Each path below is one point turned by a fixed rotation once a step. After each direction that follows a path, write how fast that rotation turns it, in degrees a step (0 if it stays still).
Each turn is a multiple of 5 degrees from 10 to 175, or 0.
Each row of a path follows its step; steps can be skipped.
Rotation 1:
step 1: [  2  -6  -8 -15  -1  -5  11  -9  13  11  19   4 -11  11   3  -4   6   8
 -13 -12  -7  -9 -30 -14  -4  -4  -5  -6   4  -8 -10   4  -1  -4  25   9
  10 -17   9 -14  -5   9  -9   2   9   0 -10 -15  10 -18   5 -19   8   1
 -16  20 -17 -11 -10 -21  11 -33  28   4  21  -3 -16 -10 -12 -13  -2  13
 -10  -9 -17  -8   1  -3  15   2 -17   1 -26  17   1 -21]
step 4: [  3  -9   8 -12  14   7  -6  -3   2   3   3 -14 -32  10   6  -9   1 -24
  -6   8  -4 -14 -29  12   5   0 -13   2  -9 -13  -9   1  11   5  19   7
  28 -28  19  -9  -7  -2 -22 -14  15   0   1   3  11 -13   1 -13   4  11
 -18  -1 -19  -1  11 -11   1  -5  16  11  -2 -18  26   3  -6   9 -16   5
   5  15   2 -15 -31  -3   6  14   4  11   0 -14  -9  -8]
step 8: [ -6   9  -2   3   7 -19  -4 -12  -7   6 -26  -7   0  -4 -20   1 -15  13
  11  -6  -3  10  -1  -1  15  19  -2  -3   3 -22  13 -19 -15  -3  11  13
  -3  -4   8   1   4   6   0   2  15  23  -5  12 -31 -12  -7  -9  13  14
 -22  13  -2  15  -2   2  13  -5  32  13  -4 -11   2   1   2  29  14 -17
 -14 -16  -9  -8   1   3  26   4  -2 -12 -19   3 -18 -19]
step 12: [ 12   2  -2  -5  24 -10 -13   3 -10  -1   7   6 -29   9 -16 -15 -14  -3
   9  -6 -10 -27 -24   9  -2  -5   6  13  11  19  -5  -2   7 -30  21   2
 -31 -12  17  -4 -18   0 -16   6   6  -3  -8  -6 -10   3  14  -2  10   3
 -21  -1 -10  11  12   4  -7   1   6  -9  12  -8  -6   5  16   6   1  -4
  12  12   2   4 -37  -3   3 -12 -22  -4  -4 -11   7 -14]
step 13: [ -6   6   5   0  -6  -3   1  -4 -32  38  -1 -13 -13  17  -7  21  12   1
  -5 -10 -13 -15 -11  28  13 -13  -3 -10 -11 -24   4  -4   9   1  18  17
   5 -17  17  11 -10  20  -7 -15  -4   0  -9  -2  17  -2  11  -3  17  -7
 -15  12   4  -3   5  -5  -1   2  12  11 -11 -18  23   0   5  20   2   1
  -3  15  -1 -16 -22  11   8  -4   8   9   8  11 -18 -13]
step 15: [  4  17  13  10  17 -14   1   5  12 -15  23 -18 -15   8 -19   4 -14  -6
   2 -15 -17 -10 -13  -5   1   7   4  13  17  10 -22   9 -13   0  11  20
 -12 -11  -6 -14  27 -17 -12  -2   7  13  -8  10   2  13   0  16  12  -6
   0   1  14   5   5  -2  19  -5  21   8   7  -8 -11  13  -3   0   2  10
  -9  28 -15 -26 -17   7  17   6  -8 -19   5  -1  15 -16]
step 18: [-11   7   5   2  34  -7  -7   3 -29  -6   2 -27 -19   3 -17  10   9  16
   8   0 -11 -14 -16 -10 -18   4  -5   7  -5   2 -13  13  -1 -25  -2  12
   5   1   7   5   6  -2 -26  -8 -13  24 -17  -1  -8   0  -2 -15  10   6
 -11  -1   6  -3  27 -24  -6 -11  35  -8   6  -6  -8   0   2  17  10   3
  -6   6  -3  15   5   8   6  14 -12   7   4  18   4 -15]
Directions:
[-2  2  4 -1  0 -1 -8 -1 -5  0 -2  2  1  0 -1  2 -1  6 -2  0  2  1  4  4
 -3  2  5 -5 -1  1  0  0 -1 -2 -5  2  2 -1  0 -2  3  0  2  1 -4 -1 -2  2
 -1  1  0 -2 -1  0 -4  0  3 -2  2 -1  1 -1 -1  4  4  3  6  4  4  0  3 -3
  2  4 -5 -4  2 -1  1  2  4  1  5  5 -1 -2]	135
[ 2  1 -3  1  1  0  0  0  0 -1 -3  0 -4  0 -4  3 -7  1 -1  0  3 -1 -1 -2
 -1  5 -3 -5 -5  0 -3  1 -1  7 -2  3  2  1  3  3  0 -1  0  2  5  3  1 -7
 -2  0 -1 -6  0 -2  0 -5  2  1  0  2  2  3  3 -2  1 -1 -2 -3  3 -2  2 -6
  0  0 -2 -2  0 -3 -3 -1 -1  0 -5  2  4  5]	115
[ 0  0  1 -1  2  2  5  3  0  2 -1  3 -1  5  6 -1  1 -2  3  3  0 -1  1  0
 -2  5 -1 -5  4  0  2  2  1 -1  5 -1  4 -4  2 -4 -2  4  0  4  2 -1  1  1
 -4 -2  2 -3 -3  4 -1  1  2 -1 -3  3 -2 -1  2  0 -1  5 -2  7 -2 -2  0  2
 -4 -4 -2 -1  1 -5 -1  3  8 -2  1  1  3  3]	10
[-2 -1  0  4  3 -3 -4  0  3  1  3  0 -1  0 -3 -5 -2 -1  1  1 -4  1  1  1
  0  7 -3  0 -1  0 -5  1  0  2  1 -5 -1  0  4 -3 -1  0 -1 -3  3 -1 -2 -1
 -2 -3 -1  4 -7  4  1  4  0 -4  3 -5  3 -3  1  7 -1  1  4  0  3  4  4  2
 -2 -2  1  0  4 -2  0 -2 -5  0  1 -3  3  3]	100
Rotation 2:
step 2: [ 34   0  15  12   4 -36  12  -5   4 -10  10   9  -9  16   1  20  -5   2
  17   4   7 -15   0  -1 -25   0  12  -5  12  20  -5  16   6   7   4   3
  13 -35   8   0 -16  -4   3  17  -5 -13  -2   2   1  20  14  17  -2 -17
   3  -9  -1  -3  -8  19   6   1 -23   7   1  -3 -10  -4   1  -9   1   5
  -5   4  -7  19   3  17   8  12   8 -13   9  13  10  -9]
step 13: [  5 -12  -4  40  20  -1   2  -3  15  -1  12 -13   7   1  18  20  14 -17
   0   5   2  -3  -2   0  -7  -8  -8 -11  11  15  10   7   8   0  12 -13
  -7  -6   0  -2  12  -3 -16  16 -24  -8  -6  10   4  22   2 -16  18 -21
  21 -26  -6  -8   7  23  -3   3 -12  -8   5 -18  -8   9   7  -5   6  19
  -5  11   0  -5  -3   3 -17  -6  22 -17  -2  -6   8  11]
step 18: [  3 -13   1   5   3  -3   0  -2  12 -22   4  -3  -3   8 -10  -5   1 -15
   0   3   3 -10   3  -5  -6 -20   4   0  22  21   6  -4  12 -11  18 -24
  24 -10 -38 -11  18   9 -26   6  -6 -11 -14  -9 -15  -1  17  -6  12   2
  19 -12  -7  28   5  23   9 -10 -15  -8 -11  -5  -4  -9   1 -20  16   9
   5   7  -3 -11   1   6  -7 -21  -2   9   5 -10  -1  -4]
step 20: [ 18  15  14   1  22 -13 -16  -1   2   5  -4   6   2 -24   3   3  15 -16
   5 -15 -11   7  -8  17   5  -5  -1 -18 -13   0   2   1  -6 -26   1   3
  -4 -24  24  -8  -8  -9  -2   7 -19 -10  -2 -10   0   6  20  -4  10  -9
   8  -8  -5 -15 -23   0   6  -4 -12 -12 -16 -13 -12  -7 -20 -20  33  -3
  20   9  -7  -6  -7   2   5  20  -1   3  20   7   9  12]
step 22: [  1  -6   3   6  -6  -1 -10  -4   8  -6  13  -6 -19 -14  16  -1 -15 -14
  -9   0  15  12 -30 -12   0 -30 -16   2  10  -3   2  19   5   6  10  10
  -5  -3 -20 -11   0 -14  -5 -19 -11 -19  -5   2  -8  -2  -1  18  14   3
  -1  17   3   0 -20  -1  -7  12  -9  32   4  -4  -6  -1  -2   1  15   6
  11   3  19   7 -25  -7  -6  25 -16 -10 -29  -1   3  -2]
step 23: [ 20   7  -2   1  11  10  -8   7  21 -20  -7 -10  -7  -2   3 -11  20 -27
   0 -11   2  -1 -22   4   5  -2  -2  17   6  -5  15  -3   7 -11 -13   6
   8 -12 -23  17  10  21  -9  15 -18 -27   2  12   8   1 -10  16  17  -2
  30   0  -7   4  -2  -1   5  -9  -8 -13 -13  -3   6   1  -8  -7  30  10
  -9   7  -4  10   9  -4  12 -10 -18  23   7  -7   5   6]
step 30: [ 12  -9  15  10  13 -13  -1  -4   2 -17  10 -10  -3 -18  12   6  11  -7
 -18   9   4  11  -5 -21  -9   0 -24   0  16  -2  26   4   2 -15  -8  -4
   6  -8 -18  -9  -8  -4  -1  13 -29  -6  -2   2  -3   8   7  27   6  -2
  -1   4  20   2   2  15  -1   7 -29   9  -1   0 -11  10   9  -7  19  12
  16  -4  21  13  15   2 -25  14   2 -16  12   5   1 -15]
Directions:
[-4  3  2 -1  6  3  2  2 -3  1 -1  3 -9  5  4  1  4 -2  1  2  2 -3  3 -1
  1 -1  4  5 -2 -2 -2 -4 -1  1  0 -4  2 -4  1 -6  2  2  2  1 -1  0  0  2
 -3  0 -2  1 -1 -1  1 -3 -2  5  5  4  5 -1 -2  1  0 -1 -6  4  1  2  0  0
  1  0 -4 -2 -1 -1  3 -1  1 -4  0 -4 -2  1]	130
[-5  1  3  2 -1  1 -6  4  4  2  0  2 -4  1  0  3 -2 -1 -2  3  0  1 -2  2
 -3  1  0  4  4  2  0  3 -2  0  2  0  4  2 -1 -1 -3 -2 -1  3 -2  2  6  0
  0 -1  1  3 -2  1  0  4 -1 -2  5 -4  3  4  2  3  2  0  2  0 -2  1  2  6
  8 -2  5  1  3 -4  1 -5 -6  3  4  0  2  1]	100
[-2  0 -3 -2  3 -6 -1  2  0  2  2  3  1  2 -1  2 -1  3 -1 -5 -2 -2  0  5
 -2  1 -1  3 -6  1 -2 -2 -1  2 -7  2  3 -2 -1  2  2 -1  2  0  0  1  1  2
 -3 -1  4  4 -4  3  5 -5 -1 -4  2 -5  1  2  1  0 -2  0  1 -1 -4 -6  0 -6
  1  6  1  4 -2 -1  1  1  5  2  0 -1 -3  1]	85
[ 0  1  1  2 -4  2  1 -1  1  1  4  1  1  4 -5 -3  0 -1 -1  1  3 -2  5  2
  3  1 -3 -3  1 -3  0  1 -1 -1  2  5 -3  3  4 -1  0 -1 -2  7  1 -2 -3 -2
  1  0  1  4  1  2  8 -1  5  0  0  0 -1 -1 -2 -3  3  1 -4  8  0  0 -2  0
  1  5  0 -3 -3 -3  1 -6 -2  5 -1 -2 -5 -1]	145
[ 0 -1 -2  0  4 -3 -3  2  4  0  1  1 -1  2 -2  2  1  0  5 -1  4 -3  2 -5
 -2 -2  0 -2  5  3  1 -6  0 -1 -5  4  3  0 -5  5  2 -1 -1  4 -2  0  4  0
  1 -2 -3 -4  5  2  4 -2 -1  2 -3  4 -3 -1  4  5 -1 -3  1  2  6  0 -2 -1
 -1 -2 -1  5 -1  4  0 -4 -2 -3  1  0 -2 -3]	65
Rotation 3:
step 6: [-20 -11 -11  -7  10 -10  15  -5 -15  16 -21 -26   8  20  10 -14  -3  13
   1  -4  14 -13   1   9   9 -11 -13 -30 -13  -6   8  -1  -8  -3 -25   0
 -11 -16  -8   4   3  -4 -16 -14  22   7  14  -3  -8   2  24 -28  -1   7
 -12   5  -9   6  -8   5  -3  -2  -8   2  15 -10 -24 -20   3  -2   4  -2
  -9  11   1  -7   2  -5   8   6  -8  -9  -6 -19 -20  -5]
step 11: [  7 -14  12   2   2 -10   4 -15   2  -9   4   2 -44   5   5  15 -14 -16
  -5  -2  12 -11 -10  -3  -1  13  -6  -8 -10  -4  21  -5   5  17 -13  -4
  -5   5   2  14   2 -21  -2  -7  10  -1   7  10 -10 -17   5 -27   8  10
  -2  -6  16   8  11 -18 -17   3 -14   7   5 -25 -29 -11 -13 -10   3  -9
 -17   5  17 -17  -8   5  -8  -6 -16 -12   7  -7 -13   1]
step 12: [ -8   7  11   1   7 -26   5   1 -12  29  -3  -5  13  15 -16   6  19  -5
 -17  -1   1   2   0  16  24  -2  16 -11   3 -20   4   0 -11  -1 -17  21
   1  -3 -16  15   4   7 -14  21  -2   5  -4   6  -8 -21   7 -11 -11   6
  10  29  19   1  17  -7 -17   0   3  -9 -12  -8 -15 -15   3 -15  11 -12
 -14   2   4  18 -16  21  -2  -4 -10   5  14   1  -5   1]
step 13: [  6   5  -6  -6  20 -15   7   3   1  14  -2  21  -5  11  -6 -20  -5  -8
 -11 -18 -15  -8   1  11  -5  -4  -5 -12   1 -12   1 -12 -27  25 -11   2
 -17   9 -19  -4 -14  -9  20 -19   9 -11  -9 -18  -1   4  15 -12   9 -23
   4   4  12  11  31  -3   5  -1  -3   6 -35  -5  -2   5 -11 -21  -4  -4
  13   2   4  -8   0   7  15   2  11   1  -6   0  -3 -19]
step 15: [  0 -22 -23   4 -11  -8  20  15   6   5 -15  -7  22  18  -2 -20   7  -6
  -3   5   2  -2  -6   7  13  -4 -22   1 -13 -11   9  14 -26  -5  -4 -13
  -3   6  12  13  -6 -11 -23  -4  -2  17 -11  -9  -4   7   0  -6   0 -13
   4 -13  -7  36   1   0 -11   0  -6 -19 -21 -11 -11  16  -1  13   4   4
 -16 -28  -1  -9  10   1  12  -2   3  -4  -4   9   4  16]
step 16: [  8 -22  -4 -14 -13  -5  33 -11 -11  -5  -2   1  -1   0  18  -8 -20   0
  -2  17   1  -5  -7 -17  16  13   2  -4 -12   1  18  14  -8  -6   1  -3
  -6 -10  -9 -10  -1   6   0 -13  11  30   6  12  11   2  13 -32  26  -5
   6   7   3 -11   0  -5  -9  -1  -4  -5   3  -9   5  -5  -6 -16  19  16
  11 -17   5 -22  -3  13  -7  -3  -7 -19  -4  23  -6 -16]
step 28: [ -5   0  13   0  11 -19  15   0 -16  33  10  11 -12   7  -1  12  19  -1
  -5   1   6 -19  -6  10  -2  -6   5  17  -1  13  -8 -12   7  -3 -16  -6
  -8 -17   4 -21  -3   9  -7  -1  10  15   0   3  -2 -25  17   3  -7  -6
   9  21  27  -1 -12  14  -5 -14   6   0   5  18 -12 -25 -11  -8   9 -12
  -5  -2  12   7 -22  15  20   5  -5 -21   9  -3  -1  -9]
Directions:
[ 4 -2 -7 -7  0 -3  1 -4  0  1  1 -4 -3 -3 -2  3 -1 -1 -1  1  1  0 -1  4
  2  1 -1 -1  0  6  0 -1 -5 -1  3  2 -3 -3 -2  6  0  2 -1  0 -2  2 -2  1
  0  1 -7 -5 -4  1 -2  0 -4 -2  0 -3  0  4 -2  2  2 -1  0 -4 -1  4  4  0
  2 -3  0 -3  0 -1  0 -3 -6 -2  2 -3 -3 -1]	70
[-2  4  1  2 -3 -1  2 -2  0 -1 -1  0  3  3  2 -1  7  0  2  2 -4 -3  0  4
  0 -1 -2 -3 -3  3 -1  2  5  1  1 -1  1 -7  4 -1  2 -3 -5  3 -1  1  1  2
  0  0  0  5 -1  3 -4  2 -4  0  5  1  0  2  0 -3 -4 -6  0 -2 -7  4 -3 -1
 -3 -3  3 -4 -3  3  0 -2  2  3  2 -2 -1 -1]	115
[ 1  5 -3 -5  7 -4  0 -2 -2  1 -4  2  0  2 -1  0 -1  2 -4  1 -3  0  0  3
  0  5  3 -1  1  1  1 -5  0 -1  4 -1 -2 -1  1 -7 -2 -1 -3  0 -2 -6 -3  2
 -2  1  3 -2 -2  1 -1  2 -1  4 -3  0 -3 -1  2  2 -4 -3 -3 -1  2  0 -2  2
 -5  5  3  4  0 -2  6  0 -3  1 -4  1  1  1]	45
[ 2  1  1 -1 -2  4  3  4  1  2 -4  2  9  0 -2 -2  0 -2  2  1  2  4  3  6
  0 -1 -2  6  4  2  3  0 -4  5 -1  3  0 -2  4  5  1  0 -2  4  1  0  1  0
  3  2  1 -1 -1 -1 -3  0  1 -2 -1  0 -5  1  6  1 -2  3 -3 -1  2 -1  1 -1
 -2  2  3  1  8  3 -1 -1 -2  2 -1  0  1  3]	130
[ 0 -1  0 -2 -4  2 -2 -2  0  8  1 -3  2  0  2 -2 -1  0  4 -6  1 -1 -7 -4
  2 -2  3  2  1  2 -3  3  2  0 -4  4 -2  1 -1 -2  6  0 -6  5  1 -3  0 -2
 -3 -1 -2 -1  3 -2 -3 -1  0  1 -2  1  0 -1  2  2 -3 -2 -4 -1  4  2  2 -3
 -3 -3 -2  3 -6 -4  1 -2  0  0 -1 -4  1  3]	130
[-1  2  0  4 -1  2  2 -1  0  0  0 -5  3  3 -4  2  3 -5  2  3  0 -2 -2 -2
  2  7 -3 -1  1  1 -4 -2 -1 -4  3  4 -1  3 -5 -3  0 -3 -2 -1  0 -1  1  4
  2  2 -3 -8  4  0 -6  3  0  1  2  1  1 -2  2 -2 -3  3  1  4 -4 -3  3 -3
  1  3 -6  1  2  0  0  2  0  3  4  4 -1 -2]	100
[-1 -3  2  3  0 -2 -3 -1  2 -2  0  2  0 -6  0 -1  0 -2  0 -5 -1  3  1 -1
  0  1 -6  0  0  4 -2  3 -2  0  1  3  2 -1  2 -4  1 -3 -3  0 -1  1 -4  1
  0 -2  7 -3  2  5 -2 -3  7  2 -4 -1  3  6  2 -1  1  4  1 -3 -4  0 -3 -1
  1  4  5 -1 -3 -4 -1  1 -6  0  3 -3  1  0]	125
